A: 4 groups of rows, each row roughly a mix of its group's hidden directions; some rows fit no group
A (158 x 12)
12	6	0	-10	23	-3	25	5	5	16	-10	8
-13	-17	18	-5	10	4	2	-10	-22	-18	-4	11
14	-13	-8	7	22	5	-2	-3	-10	-5	28	7
29	-7	-1	-2	13	-2	-21	-4	-3	-4	19	-5
-2	6	3	-13	-6	-30	-23	-5	-4	8	11	-7
-2	14	-5	-6	-14	-14	-14	-9	12	28	6	7
-33	13	-7	9	-14	10	3	-8	-1	7	-11	5
0	-2	10	-5	18	28	-5	4	-9	-1	22	8
-2	9	4	-25	-19	-1	-18	-10	9	14	6	10
-14	15	2	-8	-17	-3	21	13	7	15	-11	13
2	5	-15	8	18	27	19	-11	3	-8	-6	2
4	-7	8	-9	19	28	11	-4	12	-9	-10	10
5	-1	-7	9	-2	-34	-2	22	-7	4	9	-1
0	12	-1	1	-2	-23	-12	16	2	24	15	5
-12	18	2	-14	-10	-18	8	11	13	19	-1	13
-8	25	-21	2	-4	-7	-5	8	17	18	-7	2
4	-8	2	14	13	8	-2	-4	-3	-23	8	-28
11	-6	6	12	-12	-22	-9	-10	17	18	-12	-7
-18	-7	1	6	-16	4	-18	6	5	20	21	-4
16	-1	3	-19	3	-3	-17	-22	1	18	14	1
-4	12	-7	-4	9	17	-14	1	-6	13	31	3
20	3	14	0	16	-4	-20	5	12	20	8	6
15	4	4	-6	8	5	-27	11	10	14	20	0
-7	-11	21	-6	-13	6	-3	-16	-10	-5	23	-13
31	-11	-1	-13	6	-24	-8	1	1	2	2	3
0	-22	9	28	0	9	-13	-13	-5	-7	-5	-7
-19	3	3	1	-13	-12	4	-16	11	-8	-24	-14
1	12	-15	-13	-11	-17	-21	16	2	7	15	-5
5	11	-23	3	-7	-6	-12	6	16	24	10	-8
10	-4	-7	14	15	-1	-8	4	-4	-27	-14	-18
-2	-10	1	6	3	13	17	-19	-8	-26	-13	-4
3	0	5	-4	19	-17	-1	-24	12	-2	-16	-17
4	-3	-13	14	0	27	-24	7	-2	2	12	-6
9	-15	-4	4	21	16	-8	0	-16	-18	-2	-16
-15	7	-3	-14	-18	-1	9	2	3	16	-10	26
-20	13	-5	1	-16	-16	3	16	16	12	-14	-1
-20	-5	10	4	-4	28	14	-3	-6	-6	4	19
29	7	1	-10	-9	-7	-3	-26	-7	-8	-2	6
22	-5	-4	7	19	29	-8	-3	0	-8	-2	-5
-5	-2	-5	3	-4	-25	-11	21	-13	15	-4	16
-1	-14	35	-8	2	1	5	-4	-9	-16	-3	2
19	-3	-5	-7	25	24	0	2	-8	-13	-2	-5
24	6	-18	-11	7	-6	-6	14	2	15	6	18
-34	16	-4	-4	-21	-2	1	3	0	2	-7	1
-27	-6	22	5	-12	-9	6	-16	-6	-1	-1	-10
-1	-25	14	14	8	3	-3	-18	-14	-7	-9	-13
14	-16	-2	-3	17	8	5	-22	-21	-5	12	-5
1	11	1	-9	-7	-13	-9	10	12	31	6	14
17	14	8	-19	11	17	16	-1	10	-6	2	16
-8	0	8	-11	-15	-32	1	-5	4	16	-7	11
-19	-3	16	3	-2	-7	10	-26	-9	-5	-11	-14
-5	-2	0	13	12	14	21	17	-6	-18	-17	-5
3	1	-1	7	4	18	-17	12	-3	24	23	2
-15	-10	12	-8	-18	-30	6	-9	2	-1	-3	6
-17	-2	3	2	16	23	13	24	1	5	4	5
-23	-11	8	5	-26	-7	2	-13	-14	-6	-3	-5
-10	-23	8	-2	-10	-4	13	-11	-7	-27	6	-5
16	-1	-8	6	6	36	3	8	-4	-11	-7	4
23	-7	3	-17	5	-5	14	1	-26	-4	6	8
12	-12	-16	18	16	13	17	-12	-8	-6	-10	4
13	4	3	-13	-11	-30	-9	-21	2	2	-4	-3
9	-15	1	-6	12	16	16	-17	-20	-15	5	5
23	0	5	-16	8	-8	12	1	-17	7	0	22
19	17	-19	-7	1	13	-14	8	13	-1	11	-12
-23	-7	1	-3	-23	2	-11	-1	12	20	6	10
-18	-22	13	-2	9	1	2	-24	-15	-2	-5	2
-6	-21	10	4	-11	5	3	-19	-20	-18	6	-8
-15	3	12	-17	-3	8	9	-17	2	7	2	28
11	-21	-15	15	8	10	0	-11	-22	-11	8	1
23	-10	12	-13	18	4	-1	9	-9	-9	21	-1
-5	-2	26	4	2	10	-20	-11	-4	16	17	6
28	2	-15	16	8	7	-14	-9	-5	9	8	-12
-2	6	-1	-11	-19	-16	-21	-2	6	14	18	11
7	-1	0	-13	9	-4	-34	4	1	-14	15	-1
-5	-10	28	-3	-6	5	14	-22	-4	-13	2	-10
-13	17	-14	-16	-22	5	9	-1	10	16	3	10
-16	16	1	2	-14	-6	-10	13	18	22	-7	9
-4	-4	-9	11	9	-10	-23	13	6	16	20	-9
-4	13	-8	5	0	22	8	7	9	-20	-22	-9
-6	-6	-5	7	-3	-19	-31	-7	-7	17	4	-6
-2	-15	-5	16	-1	16	-20	5	-9	-24	5	-10
-14	4	25	22	2	3	-11	7	5	-1	6	-20
22	2	-6	8	22	25	0	10	8	-10	0	2
-1	11	5	-10	-12	-34	-5	16	-8	6	0	4
-4	-10	2	-4	-5	-4	-12	-2	7	26	16	26
34	-9	-4	-3	15	-5	-17	5	1	-5	11	-4
-3	6	-21	4	-6	-15	-1	21	10	6	-24	8
-20	-9	15	0	-18	-22	-1	0	-7	9	16	-1
22	1	4	-16	7	-13	10	3	-4	3	-8	28
-6	-1	-9	-4	13	5	-19	-5	-10	24	-3	23
18	-6	12	-12	13	-16	21	-11	-15	-3	4	7
1	-3	-6	17	4	15	-17	12	-5	-27	13	4
-10	-18	0	9	3	28	10	-19	-7	1	-10	0
18	-12	4	-13	11	-11	11	-24	-13	-7	-9	2
22	0	-15	7	17	17	-14	16	-8	-6	-3	-7
-22	1	-8	17	9	0	-2	18	15	18	-1	-12
-20	2	-5	-7	-18	-20	7	-15	8	-4	-19	-5
12	-1	-14	6	-13	-11	-28	-4	2	15	3	-16
7	-2	13	-2	14	13	29	4	6	-21	-3	4
6	5	-1	-16	4	31	-17	7	0	4	14	9
-12	20	-29	4	-8	4	-8	4	13	13	-2	-1
-17	-13	5	14	-19	-14	-9	-17	0	2	2	-17
5	-15	22	-4	20	-3	-6	-11	-16	-18	0	-1
-6	6	17	-9	-12	-20	-26	9	1	13	5	4
27	-8	1	3	27	6	0	-11	-8	-13	3	3
26	1	-2	-15	9	6	17	2	-11	-14	-14	10
1	-18	-2	17	9	-18	-18	-6	-5	-14	12	-13
12	-3	9	-15	27	-15	7	4	-7	6	18	7
5	4	-2	10	12	33	10	-20	6	0	-6	-1
19	0	-6	0	13	-4	-2	21	-8	2	25	16
-28	-7	12	-2	-1	23	14	-7	7	-2	-1	10
8	-10	11	3	27	22	10	-5	-1	-13	-4	12
1	5	6	-13	-14	-5	-5	-20	5	18	20	18
4	18	-8	5	14	31	6	15	8	-2	-5	6
15	-2	19	-2	15	-23	4	-18	-9	0	-11	-8
-7	-11	17	-14	11	2	23	5	-12	0	14	16
-12	1	14	-13	-11	-9	25	-3	-2	11	7	21
1	1	9	-12	20	1	18	16	-10	-19	-1	16
13	-4	28	-6	18	-1	18	-1	5	-7	-12	5
24	-6	-6	7	21	19	-11	-9	-8	-5	7	-10
-22	7	7	-17	-9	-25	6	-3	2	9	7	13
-2	17	-8	15	8	27	-5	20	2	1	4	-9
-9	17	-18	-10	-8	1	23	19	10	6	0	4
-1	-12	-32	15	-5	14	9	-5	-4	-10	-8	-6
16	24	0	-22	0	13	2	-6	9	-3	-15	10
4	11	-25	9	-11	-14	-9	-6	14	19	-2	-8
4	-20	22	4	15	23	9	1	-10	-1	6	9
-8	2	-8	18	-13	0	9	9	1	-14	-28	-13
23	4	-10	6	16	13	-9	18	-8	-1	16	-10
-11	9	-15	7	-16	-20	0	7	7	25	-7	2
12	0	0	3	2	-10	-23	15	6	23	19	1
27	3	1	-5	16	3	13	19	-9	-13	-8	-8
12	-2	15	-15	0	-1	20	-4	-8	-8	-19	21
6	-13	8	-4	17	8	17	7	-16	-23	-8	10
6	16	0	0	-6	-5	20	30	7	-5	-4	14
13	-7	-11	18	-4	-16	-25	-8	-4	-6	9	-13
-10	-15	7	-3	-20	-19	-4	-19	-3	18	10	-1
6	23	-7	-16	-16	-13	1	2	16	19	6	2
-8	-3	-14	11	-18	-9	2	-8	10	15	-2	-27
-7	-6	5	-3	-11	-16	21	-11	-13	-23	-12	-7
-13	-20	16	7	-15	-9	8	-4	-21	12	10	3
-23	8	-8	-8	-11	-2	26	16	2	-2	-1	12
-24	-4	-1	-5	0	10	31	3	-4	-5	-6	14
18	6	-16	6	22	6	2	-1	-6	-19	-1	-19
32	-16	-6	0	16	1	-13	6	-4	-10	7	0
21	8	-23	2	13	6	-22	4	12	-4	-1	-1
-22	16	10	-12	-7	-10	19	14	6	2	-14	6
4	11	15	-2	-10	-23	-11	19	10	18	-4	3
-3	-19	4	14	0	19	8	-1	-17	-25	0	0
-23	7	2	13	-8	-19	2	4	8	-17	-3	-20
-2	-6	20	1	-16	-20	1	-24	2	13	-4	-8
-9	-4	-3	-2	-18	-12	-24	-10	8	22	10	-7
0	-8	13	-6	-16	-19	-14	11	14	17	5	15
30	3	1	-3	15	8	9	-7	12	0	-2	-21
12	0	-10	19	-8	27	-1	-8	13	16	-9	0
16	-1	1	-8	20	23	1	-8	-4	-13	-17	-13
18	18	-17	-10	1	24	8	13	9	4	-1	6
-1	17	-13	-6	-16	18	-2	-1	12	19	1	18
the one row of each list that fits no group (the others fit one group, some only roughly)
  z243: -26	3	9	-4	-26	-15	8	1	1	2	-12	-2
  z698: 5	10	-9	-13	-5	-4	-27	4	8	25	11	-3
  z629: -17	-7	25	-4	-14	-21	12	-7	-12	-3	-1	2
  z77: 33	-3	-7	0	15	-11	-2	-5	9	-15	-9	-6
  z843: 12	-3	3	7	8	14	-22	-9	3	18	23	-2
  z682: -14	0	15	-3	4	-5	34	-9	5	3	-13	8
  z917: -17	-11	15	9	-1	-1	12	-15	-11	-22	1	-15
  z836: 4	-9	4	-13	-3	-33	13	-6	-15	-6	6	4
  z800: 2	-17	12	-4	-1	15	2	-29	-11	-18	1	0
  z210: 2	4	-14	4	10	24	7	-13	-1	-18	-18	-12
  z164: 5	-6	-1	-5	1	4	14	-36	-4	-18	0	-7
  z683: -30	0	-11	-3	-20	-1	5	4	-9	8	-3	18
  z776: 12	18	-26	1	-5	-3	-11	21	5	11	4	-8
  z90: -21	13	-6	-3	-14	-19	-1	7	13	15	7	14
 -> z164
  z38: -12	18	15	-4	-13	-18	4	-12	16	13	-7	-7
  z361: 29	6	-7	-4	8	11	-17	-19	-2	-8	-2	-9
  z84: 22	6	2	7	22	23	-11	4	3	7	-6	10
  z646: 0	0	3	-3	1	18	32	2	0	9	-14	16
  z621: 15	-16	6	8	10	5	0	-24	-10	-21	-3	-10
  z821: -7	-7	4	3	-15	1	-23	-7	-9	19	24	-1
  z991: 11	-6	-5	-17	-9	9	7	-10	9	-5	-28	16
  z397: 20	9	-12	4	15	14	8	21	-7	-18	3	-1
  z29: -23	9	-10	-2	-13	-2	8	22	5	2	-20	8
  z353: -25	-3	3	6	-12	-17	27	5	7	1	-2	-5
  z360: 24	-15	4	-3	19	12	-1	-3	-9	1	14	19
  z119: 22	7	-13	-1	-5	-12	-15	3	10	19	19	2
 -> z119
  z82: -18	8	-8	-13	-15	-22	21	9	2	9	-1	-5
  z896: -8	-10	16	3	4	-18	-7	-22	-7	16	13	-13
  z535: 7	9	12	-16	-7	7	22	14	-5	-24	0	7
  z964: -27	1	29	-2	-6	-6	15	-3	7	3	-2	0
  z449: 16	21	-21	-2	-3	-1	-9	17	14	15	5	-2
  z434: -14	-3	21	-2	-11	-8	27	-2	-1	-8	-8	16
  z573: -21	10	9	6	-11	8	-6	-9	15	1	-26	-10
  z63: 4	-8	0	9	15	27	10	1	-15	-13	18	3
  z105: -11	17	-11	1	-16	-5	-9	3	26	16	-9	-7
  z328: -6	11	-13	2	-8	-15	-20	9	19	22	0	-4
  z756: -22	2	6	1	-3	10	14	22	0	3	14	21
  z847: 20	-5	0	-2	6	-24	-15	18	-1	16	4	8
  z852: -4	-1	3	1	-12	-24	-24	16	-3	14	-8	10
 -> z964
  z594: -3	17	-3	-9	-15	-9	0	25	4	20	6	12
  z266: 3	-17	3	7	26	7	-10	-16	-2	-10	0	-21
  z553: -1	9	-1	8	-8	11	23	-1	2	-19	-27	-1
  z943: -10	6	-2	-4	-16	-1	-11	12	8	30	6	16
  z529: 21	8	-7	-2	19	11	-22	-6	14	5	11	-4
  z232: -24	-3	-6	11	-15	16	8	-20	-11	1	10	-5
  z841: -14	12	-20	8	0	-6	-17	20	-1	10	15	-7
  z725: 10	-18	0	16	18	4	13	2	-17	-15	-7	-15
  z829: 4	6	1	3	-3	5	-15	26	10	20	15	15
  z229: -17	16	-9	17	-8	1	10	17	16	2	-18	-1
  z432: -14	24	-5	-14	-9	-16	-15	14	2	10	8	4
  z89: 2	3	16	-6	23	20	16	-7	1	-19	0	2
  z285: 18	-15	2	-3	3	10	7	-2	-5	-32	-3	-12
 -> z841
  z188: -14	9	-8	10	2	22	10	-1	7	-23	-14	-10
  z958: -22	-2	8	-11	0	-2	10	-4	8	25	16	13
  z159: 18	22	-15	-10	18	1	-11	5	14	5	11	0
  z699: 23	18	-6	-7	16	7	7	19	15	0	7	1
  z953: 9	0	31	-19	5	-9	11	-3	7	-13	5	-6
  z310: 18	6	-6	6	9	13	-18	22	9	-1	6	-18
  z315: -22	-14	16	-9	-22	-11	8	-13	2	-1	-6	7
  z556: 16	-15	9	-4	8	0	11	-19	-15	-17	-13	-13
  z681: 30	3	-7	-5	13	24	-3	8	2	-5	-10	3
  z731: 12	-6	19	-10	19	-6	16	6	-17	-11	-10	6
  z479: -1	15	-11	-6	-17	-4	-15	11	5	6	-24	15
  z400: -15	-15	14	0	1	33	1	2	-6	-7	10	3
  z179: -11	-28	12	6	14	9	8	-10	-10	-16	0	-8
  z640: 14	-10	-12	1	13	12	-22	16	-9	4	12	14
 -> z479
  z539: 13	12	-23	0	8	16	-15	-5	-3	-15	-3	-18
  z437: -8	11	-8	6	-20	-17	6	28	2	8	-2	7
  z742: -12	8	8	-3	-9	-11	2	15	3	18	7	29
  z81: 20	-15	5	-2	21	16	-8	2	-8	-4	21	1
  z685: -5	11	-15	9	17	14	-6	18	1	18	2	17
  z721: -1	-17	2	17	11	31	-7	-12	-5	-5	-3	1
  z296: -7	-1	20	-10	-4	-25	24	6	-6	-10	-3	1
  z848: 13	-3	-26	3	11	13	5	0	-3	-27	1	-6
  z791: 14	19	-6	-13	2	-13	-13	-1	11	21	13	9
  z10: -12	-8	15	-11	-12	4	18	-13	-5	-2	12	23
  z85: -6	19	-15	-1	-5	-3	6	28	11	-3	-1	18
  z672: -32	-8	8	10	-6	-10	21	0	7	0	-10	-1
 -> z539
  z846: -19	7	3	-2	-30	-17	3	9	1	-7	4	12
  z460: 12	-9	-5	13	17	27	-16	-12	-1	8	-4	5
  z176: -15	-10	16	-10	12	5	26	-14	-2	-14	1	5
  z116: 19	-3	10	-16	1	-20	-10	-1	-9	-9	21	-10
  z405: -9	15	0	-5	-10	-5	4	12	20	29	8	-4
  z452: -21	1	1	5	-3	-2	-8	16	6	15	26	15
  z441: 17	1	-8	-2	26	-9	-21	12	1	2	10	-12
  z994: 5	12	-9	-13	-4	-5	-12	-11	1	15	32	2
  z236: -26	-10	18	14	-10	4	0	0	-5	-8	17	-10
  z76: 15	-14	11	-9	22	17	5	7	-7	-19	7	3
 -> z994
  z440: -23	18	13	-13	-19	-10	6	-2	7	9	8	-7
  z839: 0	15	1	-25	2	-13	18	9	-1	13	-4	17
  z25: -23	17	-1	1	-8	3	22	-16	6	-6	-13	-3
  z178: -12	10	-9	2	-24	-23	-7	20	-3	2	4	-1
  z117: -3	13	-24	-8	-5	19	12	21	-1	4	-4	11
  z287: -20	9	-24	1	-21	-15	-2	9	-1	2	-11	1
  z608: 22	22	-9	-9	9	10	-2	14	12	7	5	15
  z302: -11	16	14	-9	-9	12	-1	16	11	23	6	11
  z219: -29	-4	-1	0	3	-13	10	19	-10	-6	-1	17
  z753: -23	-22	16	-3	-1	1	12	3	-13	-10	13	7
  z875: 2	10	-10	1	2	-6	-27	17	12	22	3	7
  z712: -9	18	-8	-4	6	-1	24	-6	2	-20	-19	0
  z515: 5	19	-21	13	11	0	-10	23	4	5	13	-1
  z934: -12	2	7	-10	1	-31	11	23	1	1	-2	5
  z811: 22	-4	5	-1	23	10	-10	2	-2	10	24	4
 -> z302
  z616: 0	-6	0	-3	-9	-29	-1	-9	9	-15	-16	-17
  z926: 3	5	-12	7	-1	-13	-21	11	6	14	15	-23
  z9: -22	-3	-6	9	-2	12	7	-20	4	-16	-12	-17
  z858: 17	-7	-5	-6	2	-4	9	-17	-15	-22	-21	1
  z758: -10	-3	12	-3	-6	7	-5	0	-8	30	15	20
  z224: 22	11	-19	-2	9	11	-7	22	4	-5	-5	-13
  z464: -2	-3	6	-7	-12	-23	-7	14	-1	21	17	15
  z818: -16	-12	16	2	-11	-15	12	-9	2	-23	-8	-9
  z536: -25	4	16	3	-18	-17	1	3	13	7	-7	12
  z723: -3	-14	12	5	-6	7	12	-35	-5	4	8	3
  z790: -29	-3	-4	9	-16	22	-4	-9	6	-1	2	-10
  z357: -3	-20	-10	23	10	8	7	-2	-5	-10	-8	-23
  z879: 16	0	-10	15	25	17	-14	-12	-3	5	4	9
 -> z858
  z868: 21	-5	1	-7	-3	-25	-16	6	-16	-11	12	0
  z18: -18	-16	11	10	-6	20	13	-17	-3	-13	-4	6
  z200: 13	-1	7	3	-2	-11	-23	-6	4	23	20	-6
  z413: 15	-12	9	16	15	17	-10	-21	9	-6	1	-9
  z153: 15	6	-7	3	8	27	-6	1	9	15	-1	22
  z845: 13	0	1	2	27	7	4	24	-7	-14	-7	9
  z237: 15	-20	11	9	13	10	4	-5	-15	-16	-8	-16
  z695: 14	12	10	-18	17	-9	20	13	7	-14	5	3
  z111: 28	-1	-11	-9	2	-4	-26	-9	8	5	8	-3
  z393: -3	7	12	-22	-5	6	17	12	-7	3	12	24
  z918: 13	-14	-7	-13	0	2	-7	1	-10	19	19	23
  z260: -11	-7	7	8	-13	20	20	-10	1	2	-12	21
 -> z111
  z94: 12	-10	-17	17	5	16	7	-20	5	-11	-12	-9
  z690: -3	-15	-4	19	7	23	-14	-9	-2	-16	-1	-14
  z512: 7	-15	-5	19	-9	-5	0	-25	-1	-10	-21	-7
  z815: -11	-3	12	-9	-14	0	31	-17	5	-2	-7	-2
  z654: -2	1	17	-9	11	8	22	-11	-7	-26	-7	-2
  z554: 16	3	-18	15	-13	3	-25	2	-3	-6	-4	-16
  z156: 18	-3	-2	2	19	21	-17	-6	0	-2	22	-3
  z509: 1	5	-17	-7	2	-7	-9	-3	11	27	5	23
  z187: -24	6	6	-11	-9	-15	1	0	17	21	6	9
  z326: -22	21	2	-4	-6	4	14	1	18	2	-20	1
  z158: 15	-13	-16	18	4	15	-16	0	-9	-13	-11	-10
  z172: 13	-10	-1	9	9	24	-1	-23	-6	-10	-7	-13
  z68: 21	3	-13	12	18	0	-6	4	12	25	1	6
  z901: -7	-9	-1	3	1	3	7	-29	-3	-15	-11	-23
  z384: -26	6	11	2	-15	3	5	9	1	26	10	2
 -> z158
  z268: 8	-1	-15	21	9	17	-18	14	-1	-13	1	-12
  z708: -15	6	-10	0	-29	9	3	-15	16	11	6	-3
  z202: 28	19	0	-18	2	-12	9	-6	-2	9	-4	9
  z689: 17	13	-15	9	-3	5	-19	19	-9	-5	7	-17
  z411: 5	-30	15	-4	-3	2	-7	-21	-9	1	12	-7
  z291: -9	11	-9	2	-26	-17	-21	4	10	3	-9	-6
  z323: -20	15	7	0	-17	12	14	22	-1	-1	-1	13
  z977: -2	0	-11	-1	4	5	18	4	6	-27	-25	-3
  z62: -6	-5	14	-6	0	24	17	-20	-3	-15	-4	10
  z448: 19	5	-8	8	4	14	-33	1	4	-1	9	-2
 -> z689
  z160: 22	12	-10	-3	7	-8	-25	0	7	12	17	3
  z969: 2	-10	17	1	17	31	3	-9	-4	-6	7	9
  z806: -2	-1	23	-24	-2	15	8	1	-12	4	7	17
  z667: 6	16	-15	-4	-4	-25	-6	12	16	7	-16	-1
  z2: 6	-22	2	11	6	12	9	-15	-14	-22	-11	1
  z416: 1	11	-11	-16	21	19	15	8	11	-6	7	12
  z781: 8	-16	8	12	14	17	-12	-25	7	10	-2	1
  z914: -5	15	-8	-9	10	25	26	0	4	-5	10	-5
  z193: 1	23	2	-24	0	-16	6	11	12	3	-14	8
  z36: -2	-17	16	0	7	2	14	-15	-22	-12	15	7
 -> z806
  z838: 21	-10	3	-2	16	-17	10	-10	-11	-22	5	-1
  z700: 22	8	-8	0	7	30	-15	-11	0	-2	2	-1
  z221: 1	-19	15	7	4	-5	17	-3	-16	-15	-20	8
  z730: 10	-7	3	-11	2	-33	17	13	-1	6	0	9
  z676: -24	-13	12	-4	-19	-11	1	5	-6	2	19	12
  z458: -12	7	-2	-13	-27	-13	-4	-17	3	15	5	-8
  z26: 17	-7	6	-6	19	9	15	-11	-8	-27	2	-4
  z665: 13	1	-4	9	15	18	-1	-10	-1	-19	-13	-22
  z552: 20	-15	-12	11	11	15	2	-16	-9	-14	9	-10
  z786: -21	-10	13	-4	-8	-1	28	12	-9	-4	-3	12
  z872: 12	-13	-11	7	12	13	-26	2	-16	-5	10	9
 -> z730
